In the data rows, the value 50 means zero.
Here are some points, each followed by its number:
np.array([19, 33, 55, 71, 36, 28, 68, 28, 58, 68, 77, 29, 17, 69, 41, 58, 58, 39, 62, 20, 30, 69, 62, 53, 29, 62, 29,
          35, 64, 50, 32, 23]) 0
np.array([28, 51, 41, 54, 59, 51, 83, 67, 22, 43, 34, 81, 61, 38, 73, 50, 50, 73, 38, 64, 81, 43, 50, 33, 69, 82, 62,
          67, 63, 55, 62, 47]) 1
np.array([59, 59, 86, 66, 68, 57, 38, 18, 34, 40, 25, 72, 80, 49, 80, 35, 35, 59, 33, 59, 52, 13, 26, 21, 7, 24, 39,
          48, 47, 64, 24, 24]) 2
np.array([68, 69, 72, 76, 34, 77, 39, 69, 25, 32, 55, 39, 38, 73, 44, 61, 61, 49, 73, 44, 44, 58, 38, 33, 69, 44, 76,
          40, 76, 71, 70, 69]) 3
np.array([72, 75, 24, 23, 58, 52, 83, 51, 78, 76, 45, 23, 48, 68, 76, 45, 45, 76, 68, 53, 33, 51, 76, 78, 56, 82, 61,
          65, 40, 42, 76, 74]) 4
np.array([54, 63, 36, 18, 61, 20, 85, 26, 54, 82, 65, 66, 22, 58, 29, 65, 65, 29, 58, 22, 58, 57, 71, 48, 25, 74, 20,
          47, 18, 31, 49, 43]) 5
np.array([77, 63, 78, 22, 43, 54, 47, 22, 31, 72, 57, 75, 79, 75, 53, 44, 44, 53, 75, 75, 71, 56, 69, 35, 28, 48, 53,
          46, 31, 70, 60, 69]) 6
np.array([23, 57, 36, 72, 60, 42, 43, 71, 69, 25, 50, 47, 46, 60, 23, 54, 54, 33, 63, 52, 53, 56, 35, 71, 72, 50, 49,
          64, 74, 44, 65, 43]) 7
np.array([57, 38, 30, 18, 45, 20, 32, 75, 79, 64, 61, 52, 38, 56, 70, 63, 63, 61, 49, 34, 46, 53, 56, 68, 65, 29, 19,
          40, 19, 28, 30, 43]) 8
np.array([60, 42, 48, 52, 29, 41, 40, 50, 52, 38, 31, 45, 81, 41, 64, 83, 83, 64, 41, 86, 57, 45, 51, 62, 61, 53, 66,
          57, 73, 71, 67, 79]) 9
np.array([31, 49, 22, 43, 78, 69, 48, 36, 36, 23, 79, 83, 53, 80, 31, 42, 42, 43, 83, 61, 85, 82, 36, 47, 47, 57, 74,
          82, 53, 35, 66, 54]) 10
np.array([28, 26, 28, 43, 77, 51, 27, 35, 66, 64, 34, 81, 21, 34, 72, 69, 69, 72, 34, 22, 71, 32, 57, 59, 34, 27, 42,
          60, 36, 27, 26, 27]) 11
np.array([52, 34, 23, 19, 41, 78, 55, 37, 65, 34, 67, 81, 42, 43, 79, 64, 64, 79, 43, 43, 76, 65, 37, 63, 39, 55, 69,
          44, 29, 32, 39, 51]) 12
np.array([59, 23, 30, 74, 63, 21, 26, 67, 64, 65, 59, 62, 44, 70, 33, 44, 44, 39, 69, 48, 62, 60, 65, 64, 66, 33, 28,
          63, 73, 36, 37, 62]) 13
np.array([54, 51, 59, 72, 34, 85, 63, 47, 63, 24, 59, 21, 33, 56, 27, 65, 65, 29, 53, 34, 25, 56, 27, 59, 45, 59, 77,
          35, 67, 56, 47, 49]) 14
np.array([62, 78, 28, 29, 38, 25, 71, 68, 28, 72, 49, 23, 25, 25, 52, 63, 63, 54, 32, 32, 30, 51, 70, 34, 67, 69, 32,
          42, 35, 35, 73, 63]) 15
np.array([59, 80, 22, 58, 51, 22, 42, 82, 38, 70, 22, 47, 23, 29, 61, 45, 45, 60, 30, 24, 44, 23, 63, 36, 72, 39, 24,
          43, 47, 24, 63, 49]) 16
np.array([59, 39, 79, 57, 57, 21, 54, 37, 73, 73, 47, 80, 68, 80, 35, 73, 73, 34, 80, 73, 83, 56, 77, 76, 48, 61, 46,
          70, 70, 85, 58, 72]) 17
np.array([62, 80, 81, 41, 74, 41, 79, 20, 77, 72, 60, 61, 67, 53, 32, 24, 24, 32, 53, 64, 59, 58, 68, 71, 24, 73, 43,
          65, 43, 70, 69, 57]) 18
np.array([27, 81, 78, 52, 72, 41, 50, 64, 78, 50, 30, 51, 50, 58, 38, 70, 70, 36, 52, 45, 46, 29, 45, 69, 57, 46, 38,
          64, 48, 68, 62, 26]) 19
np.array([41, 75, 43, 13, 79, 75, 52, 60, 37, 47, 68, 43, 64, 41, 51, 79, 79, 51, 42, 64, 47, 67, 50, 42, 61, 54, 72,
          75, 30, 51, 72, 50]) 20
New points follow, each followed by the number of its nearest point above by angle.
np.array([30, 18, 47, 72, 22, 36, 44, 64, 40, 36, 64, 50, 76, 56, 52, 38, 38, 52, 56, 65, 44, 55, 32, 35, 55, 38, 27,
          17, 51, 35, 15, 23]) 0
np.array([69, 72, 86, 62, 43, 60, 38, 17, 40, 51, 44, 19, 74, 50, 29, 81, 81, 37, 54, 74, 29, 49, 55, 46, 27, 44, 62,
          48, 64, 83, 72, 71]) 9
np.array([65, 68, 79, 73, 23, 69, 68, 77, 53, 63, 22, 76, 20, 77, 47, 31, 31, 44, 69, 22, 68, 24, 57, 49, 69, 61, 62,
          24, 65, 70, 55, 53]) 3
np.array([68, 52, 34, 21, 51, 23, 35, 55, 53, 82, 63, 31, 32, 57, 22, 76, 76, 29, 58, 38, 36, 63, 78, 55, 56, 40, 30,
          53, 29, 39, 55, 67]) 5
np.array([62, 66, 27, 65, 53, 67, 73, 46, 37, 54, 74, 49, 32, 26, 32, 55, 55, 37, 32, 37, 51, 72, 55, 41, 49, 71, 66,
          55, 64, 33, 64, 62]) 15
np.array([20, 65, 68, 27, 50, 82, 55, 46, 48, 40, 66, 46, 23, 71, 62, 53, 53, 54, 62, 22, 42, 58, 37, 43, 41, 48, 71,
          45, 26, 59, 50, 19]) 14
np.array([79, 79, 52, 38, 49, 75, 27, 46, 28, 30, 63, 31, 50, 76, 50, 57, 57, 50, 76, 52, 37, 63, 36, 34, 50, 33, 71,
          54, 46, 56, 74, 74]) 3
np.array([29, 37, 84, 74, 25, 34, 31, 56, 55, 80, 43, 49, 77, 56, 37, 32, 32, 37, 56, 78, 55, 50, 80, 59, 60, 40, 50,
          44, 76, 84, 52, 46]) 17
np.array([73, 75, 37, 74, 77, 24, 67, 48, 40, 46, 71, 64, 53, 45, 31, 22, 22, 30, 42, 48, 57, 63, 42, 38, 44, 60, 25,
          68, 66, 35, 58, 57]) 18
np.array([80, 23, 51, 75, 51, 23, 46, 59, 28, 81, 44, 41, 47, 75, 52, 75, 75, 52, 75, 47, 42, 44, 75, 31, 57, 46, 31,
          50, 66, 50, 31, 70]) 13
np.array([29, 76, 78, 29, 20, 83, 27, 78, 73, 81, 47, 50, 70, 65, 35, 65, 65, 35, 66, 69, 52, 50, 78, 71, 75, 33, 76,
          34, 39, 73, 72, 40]) 19
np.array([64, 78, 62, 67, 49, 71, 77, 43, 20, 81, 53, 55, 28, 57, 37, 53, 53, 31, 48, 23, 45, 44, 67, 17, 36, 64, 59,
          41, 56, 51, 52, 43]) 5
np.array([76, 63, 61, 49, 34, 28, 27, 59, 41, 25, 23, 60, 75, 51, 50, 43, 43, 50, 51, 79, 66, 36, 37, 51, 65, 39, 51,
          55, 65, 73, 74, 83]) 9
np.array([54, 48, 42, 40, 25, 85, 47, 21, 44, 51, 21, 50, 33, 39, 40, 64, 64, 40, 40, 23, 38, 14, 39, 32, 14, 35, 49,
          8, 18, 20, 24, 28]) 11
np.array([55, 68, 49, 76, 77, 77, 47, 44, 79, 28, 40, 36, 28, 32, 46, 40, 40, 46, 32, 37, 44, 47, 37, 78, 50, 52, 78,
          77, 77, 59, 72, 63]) 14
np.array([82, 52, 50, 55, 41, 39, 38, 45, 47, 57, 31, 76, 46, 54, 26, 46, 46, 19, 43, 36, 61, 24, 45, 37, 35, 30, 30,
          32, 44, 39, 30, 50]) 2
np.array([48, 31, 55, 46, 47, 56, 20, 46, 43, 25, 40, 78, 62, 60, 21, 34, 34, 22, 54, 56, 69, 38, 26, 40, 43, 22, 51,
          43, 44, 50, 30, 41]) 2
np.array([25, 42, 54, 63, 60, 61, 66, 30, 57, 28, 56, 64, 67, 17, 22, 59, 59, 22, 17, 58, 56, 49, 26, 50, 28, 57, 46,
          45, 47, 41, 33, 22]) 2
np.array([60, 76, 72, 76, 20, 53, 77, 46, 18, 83, 67, 75, 51, 71, 53, 62, 62, 53, 72, 50, 70, 64, 77, 23, 47, 72, 51,
          29, 66, 64, 67, 56]) 6
np.array([50, 45, 66, 76, 56, 83, 48, 45, 65, 38, 31, 39, 62, 42, 42, 48, 48, 43, 43, 60, 41, 35, 40, 62, 46, 49, 77,
          55, 72, 63, 47, 50]) 14
np.array([42, 72, 24, 69, 63, 56, 38, 33, 36, 50, 34, 61, 19, 52, 74, 83, 83, 74, 53, 32, 66, 45, 57, 46, 43, 48, 69,
          74, 77, 47, 80, 60]) 11
np.array([53, 73, 69, 44, 58, 40, 38, 22, 56, 67, 32, 80, 54, 68, 55, 97, 97, 78, 89, 78, 99, 60, 88, 80, 51, 65, 67,
          81, 70, 91, 99, 99]) 17
np.array([22, 19, 42, 76, 29, 31, 84, 30, 25, 41, 78, 75, 73, 31, 75, 38, 38, 75, 31, 75, 76, 79, 49, 36, 40, 84, 49,
          48, 79, 57, 41, 43]) 1
np.array([53, 66, 29, 64, 72, 51, 28, 37, 62, 52, 76, 34, 54, 39, 68, 24, 24, 68, 39, 53, 36, 71, 51, 60, 39, 32, 50,
          64, 58, 35, 60, 51]) 4
np.array([72, 50, 75, 52, 34, 61, 36, 34, 59, 54, 79, 43, 76, 67, 26, 51, 51, 32, 66, 73, 47, 76, 56, 60, 39, 41, 61,
          39, 54, 72, 54, 69]) 6
np.array([43, 49, 23, 67, 30, 43, 54, 30, 55, 21, 70, 58, 19, 28, 44, 50, 50, 44, 29, 16, 48, 58, 18, 46, 25, 45, 28,
          19, 44, 15, 33, 28]) 0
np.array([38, 63, 48, 52, 51, 36, 36, 77, 46, 29, 61, 47, 53, 46, 52, 66, 66, 52, 47, 44, 40, 51, 25, 39, 64, 30, 24,
          35, 35, 33, 43, 26]) 8
np.array([75, 47, 33, 68, 47, 74, 53, 40, 78, 65, 43, 60, 74, 54, 42, 44, 44, 42, 55, 74, 62, 48, 67, 77, 46, 57, 74,
          56, 70, 47, 56, 75]) 17
np.array([62, 34, 70, 17, 60, 20, 51, 44, 36, 69, 30, 18, 55, 42, 53, 60, 60, 53, 42, 51, 20, 30, 62, 35, 42, 47, 23,
          50, 21, 57, 32, 51]) 15
np.array([46, 61, 85, 54, 39, 32, 42, 71, 83, 73, 28, 33, 50, 33, 35, 30, 30, 35, 34, 45, 31, 27, 64, 72, 62, 39, 28,
          33, 43, 64, 48, 38]) 19
np.array([42, 65, 63, 63, 66, 74, 48, 82, 28, 22, 53, 66, 17, 51, 28, 31, 31, 36, 55, 27, 67, 57, 32, 36, 81, 53, 74,
          67, 66, 64, 69, 53]) 3
np.array([50, 67, 54, 26, 61, 57, 53, 73, 72, 52, 18, 38, 45, 54, 63, 21, 21, 52, 44, 37, 32, 15, 43, 59, 60, 44, 47,
          51, 22, 45, 45, 33]) 16
np.array([48, 81, 50, 55, 59, 44, 34, 57, 62, 35, 74, 28, 65, 17, 67, 36, 36, 64, 23, 62, 32, 70, 38, 60, 56, 37, 46,
          58, 55, 50, 71, 49]) 20
np.array([37, 33, 45, 67, 69, 51, 62, 43, 28, 52, 38, 42, 32, 43, 39, 29, 29, 42, 46, 36, 44, 42, 53, 33, 45, 61, 52,
          67, 66, 47, 41, 43]) 0
np.array([64, 34, 39, 20, 19, 45, 45, 76, 61, 51, 77, 64, 65, 46, 41, 38, 38, 43, 47, 62, 62, 73, 51, 59, 71, 46, 46,
          24, 26, 41, 39, 60]) 8
np.array([43, 29, 86, 54, 65, 68, 50, 23, 49, 42, 36, 32, 63, 49, 62, 34, 34, 62, 49, 58, 32, 36, 40, 47, 25, 47, 57,
          55, 47, 69, 30, 40]) 2
np.array([71, 80, 24, 69, 27, 83, 75, 54, 70, 54, 49, 45, 80, 61, 41, 28, 28, 39, 56, 71, 42, 45, 50, 63, 49, 67, 73,
          27, 63, 25, 63, 57]) 4
np.array([64, 32, 27, 68, 41, 58, 63, 58, 32, 50, 49, 69, 41, 30, 36, 47, 47, 39, 34, 43, 66, 50, 50, 36, 57, 61, 57,
          43, 66, 31, 39, 60]) 1
np.array([52, 42, 80, 19, 37, 81, 79, 58, 81, 50, 78, 45, 37, 68, 64, 80, 80, 64, 68, 48, 55, 82, 59, 85, 66, 83, 89,
          59, 47, 89, 63, 70]) 4
np.array([58, 42, 32, 52, 60, 37, 49, 41, 72, 35, 30, 26, 76, 29, 69, 26, 26, 69, 30, 73, 32, 35, 39, 70, 44, 51, 45,
          60, 54, 41, 48, 59]) 4
np.array([29, 80, 68, 61, 31, 72, 63, 55, 83, 79, 47, 46, 22, 24, 27, 35, 35, 32, 30, 28, 48, 49, 75, 78, 55, 62, 69,
          35, 60, 66, 72, 38]) 18
np.array([31, 22, 63, 75, 32, 50, 61, 20, 22, 72, 54, 43, 56, 59, 51, 64, 64, 51, 60, 56, 45, 54, 69, 28, 26, 60, 52,
          40, 68, 61, 33, 39]) 0
np.array([46, 23, 41, 74, 34, 24, 81, 67, 34, 18, 75, 27, 49, 56, 40, 33, 33, 45, 58, 52, 35, 74, 27, 40, 67, 79, 32,
          40, 73, 46, 38, 54]) 0
np.array([68, 36, 85, 49, 25, 72, 43, 28, 56, 64, 28, 80, 27, 58, 55, 70, 70, 58, 60, 35, 79, 35, 65, 59, 36, 48, 72,
          34, 54, 83, 48, 70]) 17
np.array([28, 62, 26, 72, 28, 44, 42, 67, 71, 27, 20, 62, 35, 44, 51, 42, 42, 51, 45, 45, 67, 32, 38, 74, 71, 51, 60,
          49, 78, 48, 72, 49]) 7
np.array([37, 75, 38, 78, 53, 45, 77, 45, 28, 77, 46, 22, 76, 44, 44, 66, 66, 44, 44, 69, 25, 45, 70, 30, 44, 70, 42,
          48, 64, 38, 63, 37]) 15
np.array([50, 23, 63, 63, 74, 28, 45, 70, 30, 42, 75, 45, 71, 36, 65, 26, 26, 65, 36, 60, 39, 63, 36, 27, 59, 38, 20,
          51, 43, 44, 17, 35]) 2
